In the data rows, the value 128 means zero.
Some points:
[103 115  33 113 184 149 199 158 117 126 140 200 114 118 183  60 197 102
 141 101  91 157 165 176 125 178 158 148  64 120  84 151]
[139 127 143  97 176  77 160 165 119 125 120 168 103 109 153  90 163 120
 138  90 125 170 180 197 174 163  88 118  50 136 115 144]
[176 118 136 126 162 145 150 195  98 151 203 159 131 128 172  67 172 141
  75 144 117 149 147 162 182 134 102 154  93 125 159 108]
[160 110 112 124 181 194 135 144 129 135 100 144  90 168 124  50 153 158
  96 110 131 172 185 172 141 175  88  99 104  95 102 126]
[174 114 134 153 139 116 128 156 122 149 149 162  63 145 102 117 171 156
  91 194 117 125 203 205 123 185 122 170  78 126 128 123]
[169 143  96 169 133  97 158 168 113 175 130  60 123 160 176 112 147 149
  76 142 123 174 206 152  87 170  92  99 131 141 107 106]
[197 123 128 148 106 105 126 134  84 179 166 126 131 161 185 121 126 145
 139 129 191 107 139 171 141 163  95  85  75 119 138 144]
[143 127 116 130 175 121 118 174 134 234 142 132 147 134 184 147  97 255
 124 106 138 126 127 110 132 151  76 116  93 120 144 146]
[118 123 146 130 128 143 106 224 104 187 167 162 130 144 112 144 114 167
 101  92 159 115 161 148 106 182 160 117 114  81 171  46]
[137 130  85 149 120 113 134 170  76 135 148 125 118 146  97 120 155 166
 128  84 183 123 128  99 111 178  83 112  85  95 186 118]
[174 150  88  88 113 147 105 150 124 131 160 129 140 187 157 142 157 168
 122  99 180  96 125 172 122 119 122 124  98 184 147  75]
[179 137  98  80 129 140 119  98  71 121 159 159 127 162 178 158 202 150
  93  63 153 108 118 142 108 160 114 128 129 132 167 139]
[145 169  89 103 155 108  99 158  55 101 148 135 114  97 147 119 135 145
 116  88 119 130 139 192  92 117 124 136  90 188 149 112]
[151 176  87  93 133 136  94 101 103 116 144 120 107 184 157 112 166 122
 149  83 129 139 146 136  98 126  63 129 118 190 175  97]
[158 208 145 130 154 114  80 134  86 143 142 196  62 156 112 180 127 114
  99  51 100 166 152 126  87 144  94 154 123 212 132 110]
[183 205 152 111 128 166 108 124 126 156  91 110 113 115  96 160  95 164
 156  97 137 133 105 156  79  78 207 147  83  30 105 134]
[143 212 164 136  77 143 117  99 120 106 186 100  92 131 131  87  49 115
 139 135 131 113 136 148  47 120 154 111 107 115  90 154]
[153 136 165 103  73 159 102 110 150 109 129  81 107 100 158  81 145 137
 129 108 106  96 132 129  57 116 187 115 125 110  63 117]
[171  90 143  87  93 159  83 115 114 108 154 140 111  96 102 136 170 153
 155 169 180 146 107  94  53 112 134  67 130 142 103 177]
[100 122 129 142 110 141  79 167  89 111 179 112 124  98 119 113 140 146
 158 114 108 113 108 112  76  99 133  82 141 110  65 143]
[113 119 188 158 108 170  88 135 155 144 149 119 112 117 164  84 101 175
 196  69  81 134 120 102 105 142 124 123 181 123  78 127]
[108 171 122 113 133 146 121 145 140 142 176  87 112 106 149 148 121 154
 172  89 111 141 137 105 129 128 145 132 162 147  86 157]
[115 169 123  83 118 108  96 146 203  96 172  97 139 110 120 141 172 134
 155 133 105 155  89  90 101 182 132 147 114 115 107 138]
[148 137  87  97 111 111 145  97 152 128 183  79  89 100 108 111 158 123
 200 113 104 126  79 131 145 142 166 155 124 115 131 143]
[139 137 137 114 125 128  86 123 178 124 159 103 114 121 128  81 130 156
 146 157  70 138  86 109  98 130 159 100  86 115 139 153]
[127  99 142  94 111 127 145 129 108 149 162  85 114  88 102 129 131 100
 128 119  84 153  93 110 139 139 117 112  98  49  84 149]
[102 119 147  79 158  87 135 141 161 150 159  91  80 140 119 135 112  97
  99 102 106 129 152 112 142 123 152  42 164 121  90 186]
[107 115 163  77 120 112 149 184 181 180 124 127 124 180 164 130 149  89
 102 131  79 147  66 128 103  63 146 136 118  77 182 189]
[ 93 115 145 143 165 137 158  98 127 169 171 114 132 155 113 135 112  99
 156 147 118 176  92 143 113 149 183 104  97  96 147 140]
[165 133 136 127 161 152 204 145 107 166 158  81 154 144 119 103 108  54
 124 150  86 130  76 126  73 133 136 125 135 122 148 171]
[130  87  67 151 110  52  68 111 170 155  91 171 161 189  78  81 113  82
 206 116 128  80 106 136  97 130 122 209 104 131 111  90]
[194 140  68 130 153  99 113 141 166 183 110 150 209 112 100 114 106  76
  96  94 151  99 125  85 142  94 147 159 145 151  71 147]
[159 115  76 117 154  52 108 107 143 169  83 124 194 142 120 114 134  86
  86 113 159 148 112  93 115 115 123 139 159 146  73 108]
[153  63  91 124 151  74  98  97  97 140 108 174 172 105 125  73  71 120
 117 119 138 121 156  67  99  70 179 127 123 145 154  80]
[141 100 148 119 191 119  38  92 107 202 107 142 149 103 115 133 114  56
  92 136 209 116 106  96 127 142 124 150 120 127  65 133]
[ 86  71 116 134 159 113  76 135 128 104 160 111 181 143 136 148 137  86
  93 127 168 147 127 201 108  91 108 183 160  86  57 102]
[131 132 140 147 135  62  81  60 127  86 177 171 190 125 176  79 113 124
 106 133 127 156 139 125 162 105 131 162 143  84 137 134]
[107 121 147 141 202  85  70 135 158 101 110 126 170 117 136  93  91 118
 122 141 151 136 150 105 152 125 113 138 109 101  96 107]
[ 98 133 127 181 157  91 102 135 115 117 133 154 162 109 162 108 113 126
 131 119 167 134 149  85 150 133 189 170 135  84 127 121]
[125  85 135 112 139  83 119 136 139  93  93  98 155 161 201 128 130 112
 139 123 165  85 165 100 168  89 145 168 119 102 111 108]
[115  78 120 146 164 151 132 104 125  72 171 126 128 177  96 135  69 131
 102 151 190  73 135 116 118 106  98 184 101  98  96 150]
[174  90 118 178 147 112 105 119 114  96 164 123 104 119 116 101  90 129
 127 124 147  99 152 107 162 104 106 161 167  60 122 145]
[169  75 116 132 169 151 129 115 138 105  98 124 109 149 142 137  93 154
 117 116 148 122 163  89 100  98 100 201 168  78 135 148]
[103 147  98 125 138  78 134  91 164 128 136 126  97 135 148 104  97 170
  81 173 169 112 181 111  90 102 112 155 182 110 139 143]
[106 103 137 114 110  76 125  56 135 163 122 113  50 113 146 137 126 103
  95 138 175 118 209 137 103 119 124 166 160  76 158 109]
[125 194  94 142 140 130  95 145  74  93  57  65  97 135 176 168  99 135
 153 193 102  55 111 141 179 136 122 109 154 133 118 124]
[132 191 128 124  84 134 156 114 126 113  88 191  85 135 161 157 115 142
 112 190 106  69  74 150 196 153 128 161 161  91  74 123]
[146 125 133 143  76 102 193 154 105 117  31 143  63 119 158 146  98 132
 138 142 114  94  88 113 141 141  84 121 119  99  57 124]
[ 91 151 105 132  93 131 169 128  97 108  80 178 132  92 191 154 110 126
 129 190 128 137 133  99 124 184 180 133 151 167  75  97]
[115 141 120 152 119 146 118 147 128  95 121 150  79 130 155 140 161 104
 126 174  98 160 131  51 189  60 121  93  96 128 103  53]
[117 150  82  92 110 164 149 125 116 115 125 149  79 116 154 162 113  95
 159 150 122 117 133  61 176  90  89  98 117  87 131  85]
[132 151 103 109  94 170 134 146 143 154  89 157  90 149 111 113 116 114
 134 165 117 154  84  94 135 137  91 158 164 134 125  51]
[ 67 125  84  90 145 172 126 138  95 121  98 145 126  99 107 113  47  97
 129 146 119 139 105 155 129 126  96 102 133 155 126 106]
[ 76 149 107  97  83 168 106 133 106 133  99 138 154 129 151 116  88  67
 135 147 115 101 123 125 173 144  91 106 111 122 184 136]
[101 126  92 150 179 173 126 166 142  81 113 142  97 151 145 161  77  74
 131 131 128 131 123 126 113 168 211  99 144 140 167 125]
[109 134 117 137  99 155  85 132 119 109 105 132 121 142 126 132 116  89
 108 118 116 142  75 135 183 168 116 125 158 118 166 132]
[ 93 104  98 147  95 123  96 173 152 115 143 123 104 102 142 141  80 149
 131 156 177 171  80 165 185 137 114 108 156 160 156 139]
[133  74 128 135 134 145 116 124 115 117  98 115  51  96 169 150 106 117
 128 184 133 170  98 124 136  94 139 160 109 191 203 138]
[121 117 125 183  92 135 102 145 118 138 127  82  68  86 123 133  96 105
 131  96 120 151 108 154 182  95 125 173 136 163 170 127]
[ 81  99  35 203  88 141  76 104 125 142  72 128 114 156 127 182 165 157
  80 117  85 152 107 140 134 106 133  87 128 146 116 184]
[137 143 136 143 229 102 146 104 106  78  73  93 167  71 110 210 152 186
 153 161  78  47 116 145  93 119  93 121 142 135 169 104]
[127 131 147 185 136  78 159 104 134 128 125 149 136  92 108 176 173 143
 110 159  97  67  78 147  98 133 128  70 170 121 121  64]
[138 138 202 151 152 105 184 109 160 118  80 165 104 122 118 134 141 112
 156 122 142  28 127 171 136 125 114  72 160 137 114  93]
[ 78 137 155 129 153 180 175  96 149 155 145 139 154  83 155 129 166 125
  90 136 120  35  92 149  90  89 103 119 157 158 154  70]
[ 95 157 171 225 158 153 166  72 123 140 132 174 170 135 157 136 167  97
 175 163 134 113 105 105 151 118  85  95 111 166 116 148]
[ 90 131 162 182 136 126 140 138 137 126 125 141 147  98 132 157 174 112
 144 176 124 118 120 104 103 116  75 100 143  83 173  93]
[184 124 118 136 123 147 123 136 144 110 116 183 178  55  90 139 140 109
 140 162  80 136 139 146 137 144 113 123 199 102 174 121]
[132 106 150 148 129 190  98  98 197 141 132 162 168  69 107 185 162  95
 137 160 130 101 169 160 148 140  91 101 132 162 126 142]
[147 124 109 111  96 141 154 112 202  98 122 156 186  76 158 157  89  98
 148 122 118 113 167 152 117 159 106 115 136 105 173 143]
[130 157 109 138 114 129 202  85 159  63 164 142 178 117 109 179  52 121
 116  93 122 169 130 150 133 134  85 103 144 127 151  83]
[127 151 148 169 113 121 143 170 158  51  84 132 156 132  83 136 121  74
  78  87 127 105 127 111 138 143 108  97 114 121 177 155]
[159 109 159 155 134 131 126  98 220  76 102 112 104 131 116 107 112 128
 108 104 148 156  96 169 171 108 121  82 152 182 168 117]
[118  84 165 172 126 175 173  85 174 112 100 134 100  75 164 153 125 122
 105  64 176 160  99 106 126 107 139 141  98 170 174 121]
[103 132 147 155  76 123 179 111 174 125  95  80 113  62 104 119 130 131
  51 100 175 108 115  99 157 189 143 164  92 177 169 111]
[101 133  56 191  97 169 147  76 165 108  81 103 145  95  70 140 170 174
  84  89 105 119 144 151 144  90 128 138 111 118 140 121]
[164 197 171 102 139 161 118 110  99 174  72  97 175 144  99  96 149 167
 149 168 158 183 132 166 143  62 182  96 147  91 147 152]
[107 201 177 125  77 153 131 122 101 138 108  74 175 124  95  79 124 145
 133 160 158 162 163 117  82 126 113 137 129 134 129 161]
[128 130 174 117  58 118 165 156 110 118 123  95 178 141 136 209 134 110
 185 116 153 196 153 150  76  91 141 135  99 125  80 130]
[127  93 163 101  61 119 116 186  93 111 121 140 155 116  98 106 211 112
 175 115 143 111 175 127 105  90 169 121 169 175 153 152]
[ 75 149 148  79 117 103 141 144 129 125 142 198 126 121  83 123 132 196
 179 124 162 129 126 118 101  89 123 135 148 161 132 207]
[ 76 146 175  97 102 152 119 140 117  88 123 140 154 162 115 117 160 163
 132  86 127 142 122 118 122 144 137 158 183 129 117 165]
[ 95 154 161 107 151 113 142 103 112 136 121  88 118 141  84 163 177 133
 192  84 160 187 140 123 178 157 167 139 141 128 132 126]
[166 136 169 102 144 131 140 138 138  36 138 113 152 189 106 122 168 149
 138 160 147 154 103  72 142 185 171 136 118 168 106 133]
[136 110 118 121 132 138 212 165 110 124 153  76 147 121  65  94 138 153
 173 128 139 133 108 115 165 100 147 162 138 215  90 142]
[137 144 144 112 113 139 121 117 132 165 173 126 135 150  76 149 143 109
 136 135  66 100 181  72 170 114 168 143 102 172 130 168]
[ 93  86 143 110 112 110 184  97  80 159 134 168 113 175  69 101 113 168
 134 112  88 146 124 108 172 103 168  93 151  98 111 131]
[ 78 112 120  58 115  94 154 129 133 152 162  97 112 154  58 121 130 141
 109 161 143 132 111  96 172 146 147 129 128 135 117 131]
[105  55 179  67  92 120 111 125 107 140 124  88 160 151  94 154  88 146
  87 138  35 132 147 143 149 107 128 146  78 160 125 140]
[120  61 191  91 126 101 115  84  82 141 123  96 148 176 126 133 118 129
 122 156  43 165 111 144 119 164 145 130 133 146 161 136]
[132  68 118 154 120 161 161 115 139 175 146  76 159 207 111 131  99 121
 145 152  89  98 155 144 125 162 167 129 151 154 147 169]
There is one direction along which these points spread out most. Take the direction at right angles to it along which they spread out most. Go by this last direction. How far along it is each point below, from 0 to 99? 50 is the average, and the first point above lies past it. One standard deviation of the points above along it is 16.
[102 119 147  79 158  87 135 141 161 150 159  91  80 140 119 135 112  97
  99 102 106 129 152 112 142 123 152  42 164 121  90 186] 30
[147 124 109 111  96 141 154 112 202  98 122 156 186  76 158 157  89  98
 148 122 118 113 167 152 117 159 106 115 136 105 173 143] 57
[ 98 133 127 181 157  91 102 135 115 117 133 154 162 109 162 108 113 126
 131 119 167 134 149  85 150 133 189 170 135  84 127 121] 58
[141 100 148 119 191 119  38  92 107 202 107 142 149 103 115 133 114  56
  92 136 209 116 106  96 127 142 124 150 120 127  65 133] 60
[174 150  88  88 113 147 105 150 124 131 160 129 140 187 157 142 157 168
 122  99 180  96 125 172 122 119 122 124  98 184 147  75] 71
[176 118 136 126 162 145 150 195  98 151 203 159 131 128 172  67 172 141
  75 144 117 149 147 162 182 134 102 154  93 125 159 108] 80
[132  68 118 154 120 161 161 115 139 175 146  76 159 207 111 131  99 121
 145 152  89  98 155 144 125 162 167 129 151 154 147 169] 36
[146 125 133 143  76 102 193 154 105 117  31 143  63 119 158 146  98 132
 138 142 114  94  88 113 141 141  84 121 119  99  57 124] 54
[101 133  56 191  97 169 147  76 165 108  81 103 145  95  70 140 170 174
  84  89 105 119 144 151 144  90 128 138 111 118 140 121] 56
[ 93  86 143 110 112 110 184  97  80 159 134 168 113 175  69 101 113 168
 134 112  88 146 124 108 172 103 168  93 151  98 111 131] 31
[171  90 143  87  93 159  83 115 114 108 154 140 111  96 102 136 170 153
 155 169 180 146 107  94  53 112 134  67 130 142 103 177] 26
[ 75 149 148  79 117 103 141 144 129 125 142 198 126 121  83 123 132 196
 179 124 162 129 126 118 101  89 123 135 148 161 132 207] 30
[117 150  82  92 110 164 149 125 116 115 125 149  79 116 154 162 113  95
 159 150 122 117 133  61 176  90  89  98 117  87 131  85] 55
[109 134 117 137  99 155  85 132 119 109 105 132 121 142 126 132 116  89
 108 118 116 142  75 135 183 168 116 125 158 118 166 132] 53
[169  75 116 132 169 151 129 115 138 105  98 124 109 149 142 137  93 154
 117 116 148 122 163  89 100  98 100 201 168  78 135 148] 60
[101 126  92 150 179 173 126 166 142  81 113 142  97 151 145 161  77  74
 131 131 128 131 123 126 113 168 211  99 144 140 167 125] 53
